The rows of X fall into 3 groups, and each row is roughly a mix of its group's hidden directions.
X:
[[ 37 -23  36  20 -29  23  -1  12 -29 -10]
 [ 23   7 -15  46  -6  28  11 -41  12  18]
 [ 48  18  11  25 -23 -16 -30  13  28  -8]
 [ 22   9 -26 -32  -5 -11   7   5 -43  42]
 [ 39  29 -13  40   8   6  17 -20  13  32]
 [-23 -23  16  -7  27   8  19 -50  33   1]
 [-13  31  38 -33   8 -20 -33  14 -13  23]
 [-33  28 -32 -13  -3  49  -8  -1  22  -3]
 [ 11  32  10 -31 -25  32  10   2  22 -41]
 [-16 -10 -14   3  18   7   5 -29   7  65]
 [ 29   5  43  -7 -20   6  -1 -40 -20  30]
 [-32 -18 -11  13  23  15  43  11   2  41]
 [ 30 -18   1 -33 -21  36  11  40  14  10]
 [-30 -29  -7  -2 -11 -43 -31  -1 -35  10]
 [ 30 -26  36  13   0 -43   9 -12 -30   4]
 [-25 -37  -2 -44   4   0 -21  21 -20 -30]
 [ 29  -3  41  -1  11  30 -31 -11  35  16]
 [-22  30 -37   0  -7  45 -21   7  29   1]
 [ 21 -14  43 -26  28  -7  -4 -40  -5 -20]
 [-47   3 -45  17   2 -10   4  15  25  24]
 [ -1  33  18 -51  -5 -36 -18  -7  -2  19]
 [-17 -28 -37  24  -6  10 -12  18 -10 -48]
 [ 53   7  33  -3 -11  12   7 -25 -31 -15]
 [ 20 -38  32  -6   4 -31  32 -11 -33   0]
 [-10   7 -13  40  -7   1 -52  18 -30 -14]
 [ -1  10  17  22 -22   7 -22 -12 -45 -45]
 [ 44  23   4  16 -19   4   9   5 -37  38]
 [  8  15  18   0 -23  38   2 -54 -13  17]
 [  5   2   2  28  24 -57  12  32 -17   9]
 [ 21 -35  39  26 -17  27  23  19 -18  -3]
 [-34  10 -30 -17 -48  11  -1  31  -3 -16]
 [  6 -43 -31  44  -5  16  12 -17 -21   9]
 [-49   5  -7 -48 -29  -2  -2  -4  18 -14]
 [-14   3  39   7 -17  36  32  -3  37 -17]
 [-23  31   4 -13 -11  24 -49  29 -18  -8]
 [ 14  11  27  -4 -15  14  20 -64  -7   9]
 [ -3  33   6   5  33 -30  -5  48  -7 -23]
 [ 50  -2  29   7 -35   7 -21  -4 -17 -25]
 [  3   4 -33 -56 -10   5  10 -21  -8  33]
 [ 45 -34  -9  -4  14 -40  29   5  -6   7]
 [ 48  16  31  15  -9  25  -1  25  -3  31]
 [ 30  14 -11  23 -23  23  -2 -57  -4  -4]
 [-14  -4   5 -16 -32  22  10  62  -5  -8]
 [ 40 -35  19  23  -4 -27  13 -17 -10  32]
 [ 45 -27 -34   5  30 -19  -3   8 -26  12]
 [ 44  13  24  24  -7  30  -2  29   3  32]
 [-57  23  36   3 -26   4  13  11   8   1]
 [ 28  -3 -21  29  -8  15 -51 -14  -1 -30]
 [  9 -35 -40 -31  27   8  -6  11 -32  15]
 [ -1 -19 -24  38  17  14 -48  16  23 -13]
 [-52 -29 -11   1  20  -1  41   4  17  -1]
 [ 28  26  -5 -38 -28 -37   4  -5 -24  21]
 [ 14 -34  22  27  55  -6  21 -10   0   1]
 [ -8  -3  16  -6 -15  16 -35  35 -51 -16]
 [-52  -8 -41  -8  23  20  18   8  -2 -13]
 [ 41  33   3 -19  -7 -22 -23 -10  17 -39]
 [-12 -46 -16  21  31   2   3 -20  38 -17]
 [  2 -20  -9 -20 -35  18  -1 -55  15  18]
 [-42 -25 -17 -16  20 -31   7  25 -13 -30]
 [ 19  -9  39 -35 -19  13  11 -14 -24 -39]
 [  8  47  -4 -51 -18   8   3  11 -21  16]
 [-27 -26   8  -6 -12  44  19 -26  33 -19]
 [-20 -34 -26  26  21 -10 -16  13 -24  39]
 [ 34 -22  41  15 -32  22   0  12 -26 -16]
 [-38  25   0  21  25 -34 -11 -39 -10  -6]
 [  5  15  21 -44 -48  19  -1 -10 -10 -23]
 [-36  39   9   1  11 -16   0 -35  -8 -39]
 [-48 -22 -19  -1  -1  16   9 -33  35 -15]
 [ 44  12  34   6  -9  31 -29   5  19  23]
 [ 20  26  -9 -18 -34  -1 -56  -4  -7 -18]
 [ 13  -1  13 -10 -34  44 -41  11  20 -20]
 [ 29  -4  18  14 -14  39  24 -49   2  -4]
 [ -5 -32  -5  32  17  25  31 -41  10 -17]
 [ -1  46   5   5 -18 -16   8  15 -35  43]
 [ 41  -3  39  17 -25  -6  -3 -37 -21   6]
 [-11 -38  29 -22  24  -4  15 -18  -9 -45]
 [ 11  -2   4  40  21  54 -19   7   9 -24]
 [-51  30 -28 -16  24  -3 -17  -7  23   2]
 [-13 -13 -14  49   6  -6 -34 -14 -34  26]
 [  5  37  -9 -30   3  -3 -39  -7  20 -42]
 [ 51  24  16   5 -27   8 -27 -19   5 -26]
 [-18 -18 -26  -9   6  13  -7  62  -8 -22]
 [  8  22  53  15 -41  15   2  15 -11 -15]
 [-16 -24  39 -33   8  25 -19  -5  36 -17]
 [-25  23   1  -3  33 -48  16 -26  25  -5]
 [ -5 -10  27 -14  35 -20 -10  55   4  15]
 [  0  10  42 -32   9 -26 -25  19 -21  31]
 [-46   8 -15 -15  37 -22  30 -19  15  -9]
 [  5   2  -8  27  -4 -17 -63 -21  -7 -22]
 [ 16  10  25  -4 -25  28  18 -57 -11  -1]
 [ 32 -26   9  45 -24 -21 -11 -28  -9  13]
 [ 14   4 -10 -23 -34   2 -30 -52  18  -8]
 [-31 -35   1  -2   6  12  13  55   1 -24]
 [ 22 -36 -37  -7  24 -39  14 -14   2  20]
 [  6  -6  -5 -23  -8 -12 -45 -11 -19 -53]
 [ 24 -53  -8  24  28  20  -5  -4  13 -26]
 [ 38   9  31   4 -41  26 -11 -12 -20 -23]
 [-37  12   7  24 -27 -31 -37 -28   4   2]
 [ 27 -11  13   9   4  59  -5  25 -24 -15]
 [-37  22 -37  -5  30 -22   6 -12  23  27]
 [-19   3 -55  25 -20  -6 -11  33 -13 -15]
 [ 42  -2  12  44 -31   5 -27 -16 -15  -3]
 [-39 -14  -7 -36  15  15  42  -4 -15 -24]
 [-17   1 -14  33  -3 -42 -47 -20 -11   4]
 [-48  -9 -39 -11  22 -16   1 -18  12  28]
 [  0 -17 -14  23   3   1 -43  29 -17  46]
 [  5 -20   9 -38   2  13  56 -22  11  15]]

One row of each group comes first, with its name. Which group is each row after those in?
[ 35  11  -8   7  -5 -20 -22  33 -46 -23] -> (15)
[ -5 -24   3 -50  -1 -21 -14  28 -30 -26] -> (37)
[ 25  -3  18  20 -32  16   7 -28 -28 -43] -> (25)

[-16  26  38  34   5  12  -4  43 -10 -21] -> (37)
[ -9  17 -19  -3  28 -31  -5  15  52  26] -> (25)
[ -6 -31 -35   2  21  -3   1  38  17  41] -> (25)
[ 17 -14   1 -26 -13  41  37 -23  18  28] -> (25)
[-59  16  -4  -1  20  32 -15  24   1  -7] -> (37)
[ 23  33 -11  11 -32  14 -28  36   4  30] -> (15)
[-44 -17  -6 -30  22   5  39  -7 -24 -16] -> (25)
[-52 -12 -38  13  11  -1  -2  -2  38  11] -> (15)
[-17 -14  14  18  26 -52  11 -28 -27   2] -> (25)
